[[ 27 -24  -4   7   9  -2  67 -51   6  20]
 [-25 -12 -44 -25 -19 -16  27 -61 -16 -23]
 [  1  -4  35  33  62  18  42  22  18 -10]
 [  2 -24 -36 -13 -12 -15  51 -63 -11   2]
 [ -7 -17 -33   5  22 -20 -22  75 -25  11]
 [ -5  -3  28  32  65  16  34  34  14 -15]]
|
[[ 27 -25   1   2  -7  -5]
 [-24 -12  -4 -24 -17  -3]
 [ -4 -44  35 -36 -33  28]
 [  7 -25  33 -13   5  32]
 [  9 -19  62 -12  22  65]
 [ -2 -16  18 -15 -20  16]
 [ 67  27  42  51 -22  34]
 [-51 -61  22 -63  75  34]
 [  6 -16  18 -11 -25  14]
 [ 20 -23 -10   2  11 -15]]

[[ 62 -57  50 -57 -28  65 -73 -60   6]
 [-61 -75  73  47  71  52  -6  62 -80]]
|
[[ 62 -61]
 [-57 -75]
 [ 50  73]
 [-57  47]
 [-28  71]
 [ 65  52]
 [-73  -6]
 [-60  62]
 [  6 -80]]

[[-24  14 -62  17  -3]
 [-20   7  -1  18  11]
 [-18  21 -34  11  16]
 [  5  12  30  -5  27]
 [  2  12 -26  -6   5]
 [-10  -3  21  11   6]
 [ 13  -9  56  -7   8]
 [-16  -7 -43  14 -23]
 [-30  15 -43  24   6]
 [-29  15 -39  24   8]]
|
[[-24 -20 -18   5   2 -10  13 -16 -30 -29]
 [ 14   7  21  12  12  -3  -9  -7  15  15]
 [-62  -1 -34  30 -26  21  56 -43 -43 -39]
 [ 17  18  11  -5  -6  11  -7  14  24  24]
 [ -3  11  16  27   5   6   8 -23   6   8]]

[[-12  -4 -37 -12 -12 -27 -20 -42 -13 -41]
 [  0   2 -11  30  27   6 -21 -11  21   8]
 [-11  19  21  39  30  10  23  -1  36  -5]
 [ -2  61   2  40  31   9  -1  -9  26  13]
 [-10 -34 -30  22  12  -8 -39 -53  13  -7]]
|
[[-12   0 -11  -2 -10]
 [ -4   2  19  61 -34]
 [-37 -11  21   2 -30]
 [-12  30  39  40  22]
 [-12  27  30  31  12]
 [-27   6  10   9  -8]
 [-20 -21  23  -1 -39]
 [-42 -11  -1  -9 -53]
 [-13  21  36  26  13]
 [-41   8  -5  13  -7]]

[[-34 -45   9  43  60]
 [ 16 -77  43  60 -59]
 [ -2  33 -78  62 -11]
 [ 18 -10  25 -62 -48]
 [-53   0  -6   7 -69]
 [-15 -63 -25  32  53]
 [-74  24  -3  63 -41]
 [ 29  -4  55  16 -15]
 [-58 -31  78  71 -64]
 [ 30  -3  33 -52  66]]
|
[[-34  16  -2  18 -53 -15 -74  29 -58  30]
 [-45 -77  33 -10   0 -63  24  -4 -31  -3]
 [  9  43 -78  25  -6 -25  -3  55  78  33]
 [ 43  60  62 -62   7  32  63  16  71 -52]
 [ 60 -59 -11 -48 -69  53 -41 -15 -64  66]]

[[-25  51  25  63  60]
 [-33  45  19  49  47]
 [-20 -49  -3 -34 -32]
 [-44  19 -20 -57 -54]
 [-44  29 -19 -61 -59]
 [-22 -29  12  42  39]
 [ 34  19 -19 -31 -29]]
|
[[-25 -33 -20 -44 -44 -22  34]
 [ 51  45 -49  19  29 -29  19]
 [ 25  19  -3 -20 -19  12 -19]
 [ 63  49 -34 -57 -61  42 -31]
 [ 60  47 -32 -54 -59  39 -29]]
---
[[ 11   1  25  32   0   0]
 [-17   2 -18 -35 -11  20]
 [ -3 -34 -18   1 -52  55]
 [-19  13 -13 -22  16 -17]
 [ 14 -35 -40 -32 -44  52]
 [  6  16  37  52  29 -42]
 [ -9 -30 -60 -73 -46  61]
 [-12  -4 -26 -31  -7   6]
 [-14  36  36  24  45 -51]]
|
[[  0  20  55 -17  52 -42  61   6 -51]
 [  0 -11 -52  16 -44  29 -46  -7  45]
 [ 32 -35   1 -22 -32  52 -73 -31  24]
 [ 25 -18 -18 -13 -40  37 -60 -26  36]
 [  1   2 -34  13 -35  16 -30  -4  36]
 [ 11 -17  -3 -19  14   6  -9 -12 -14]]

[[ 60  59 -47 -44]
 [-50 -71  51  49]
 [-17  74  23  25]
 [ 59 -56 -71 -71]
 [-57  60  73  72]
 [-53 -56  55  53]]
|
[[-44  49  25 -71  72  53]
 [-47  51  23 -71  73  55]
 [ 59 -71  74 -56  60 -56]
 [ 60 -50 -17  59 -57 -53]]

[[ 11  24 -12  -7  -8   4  -3  58]
 [ -1  13 -15   0  -1   2  -5  25]
 [  8  16 -10  -4  -6   3  -3  44]
 [-80  -2 -60  76 -12 -15 -18  19]
 [-39   5 -40  33  -2 -10  -8   9]
 [  7  13 -10  -3  -5   3  -3  37]
 [-51   2 -45  45  -4 -11 -11  10]]
|
[[ 58  25  44  19   9  37  10]
 [ -3  -5  -3 -18  -8  -3 -11]
 [  4   2   3 -15 -10   3 -11]
 [ -8  -1  -6 -12  -2  -5  -4]
 [ -7   0  -4  76  33  -3  45]
 [-12 -15 -10 -60 -40 -10 -45]
 [ 24  13  16  -2   5  13   2]
 [ 11  -1   8 -80 -39   7 -51]]

[[ 33 -45 -23  32 -42  25 -38 -45]
 [ -4  41 -32  -4  -4  30  -4  40]
 [  7  -1   5   7 -11  -6 -10  -2]
 [-35 -15  45 -33  43 -52  39 -14]
 [-21 -68  33 -20  28 -41  26 -67]
 [ 25  29  19  23 -32 -16 -27  29]
 [ 31 -50  32  29 -34 -30 -30 -50]
 [  9 -13  48   8  -9 -49  -6 -13]
 [  1  33 -26   1  -9  24  -8  32]
 [ 16 -53 -25  15 -21  23 -20 -53]
 [-10 -63 -21  -9  10  15   8 -62]
 [  6  63  -7   5 -14   8 -12  61]]
|
[[-45  40  -2 -14 -67  29 -50 -13  32 -53 -62  61]
 [-38  -4 -10  39  26 -27 -30  -6  -8 -20   8 -12]
 [ 25  30  -6 -52 -41 -16 -30 -49  24  23  15   8]
 [-42  -4 -11  43  28 -32 -34  -9  -9 -21  10 -14]
 [ 32  -4   7 -33 -20  23  29   8   1  15  -9   5]
 [-23 -32   5  45  33  19  32  48 -26 -25 -21  -7]
 [-45  41  -1 -15 -68  29 -50 -13  33 -53 -63  63]
 [ 33  -4   7 -35 -21  25  31   9   1  16 -10   6]]

[[ 45 -39 -41  43 -40  15  50  15]
 [ 47 -47 -45  40 -43 -58  45 -46]
 [ 48 -60 -61  43 -58 -42  47 -31]
 [-37  -5  -6 -33  -7  56 -36  55]
 [ 34 -27 -31  40 -30  59  46  61]
 [ 64 -33 -40  72 -40  68  78  62]]
|
[[ 15 -46 -31  55  61  62]
 [ 50  45  47 -36  46  78]
 [ 15 -58 -42  56  59  68]
 [-40 -43 -58  -7 -30 -40]
 [ 43  40  43 -33  40  72]
 [-41 -45 -61  -6 -31 -40]
 [-39 -47 -60  -5 -27 -33]
 [ 45  47  48 -37  34  64]]

[[-18  19  30  34  21  20 -19 -37 -42 -32  32 -17 -34  17]
 [ 11 -12 -38 -40 -13 -15   9  43  52  36 -38  14  43 -12]
 [ 17 -18  37  34 -19 -17  14 -38 -37 -36  34  17 -38 -20]
 [-60  68  -8 -11  57  59 -59  11  12   7 -10 -57   9  56]
 [-41  50  12  12  48  49 -47 -15 -11 -13  11 -41 -15  50]]
|
[[ 17 -12 -20  56  50]
 [-34  43 -38   9 -15]
 [-17  14  17 -57 -41]
 [ 32 -38  34 -10  11]
 [-32  36 -36   7 -13]
 [-42  52 -37  12 -11]
 [-37  43 -38  11 -15]
 [-19   9  14 -59 -47]
 [ 20 -15 -17  59  49]
 [ 21 -13 -19  57  48]
 [ 34 -40  34 -11  12]
 [ 30 -38  37  -8  12]
 [ 19 -12 -18  68  50]
 [-18  11  17 -60 -41]]
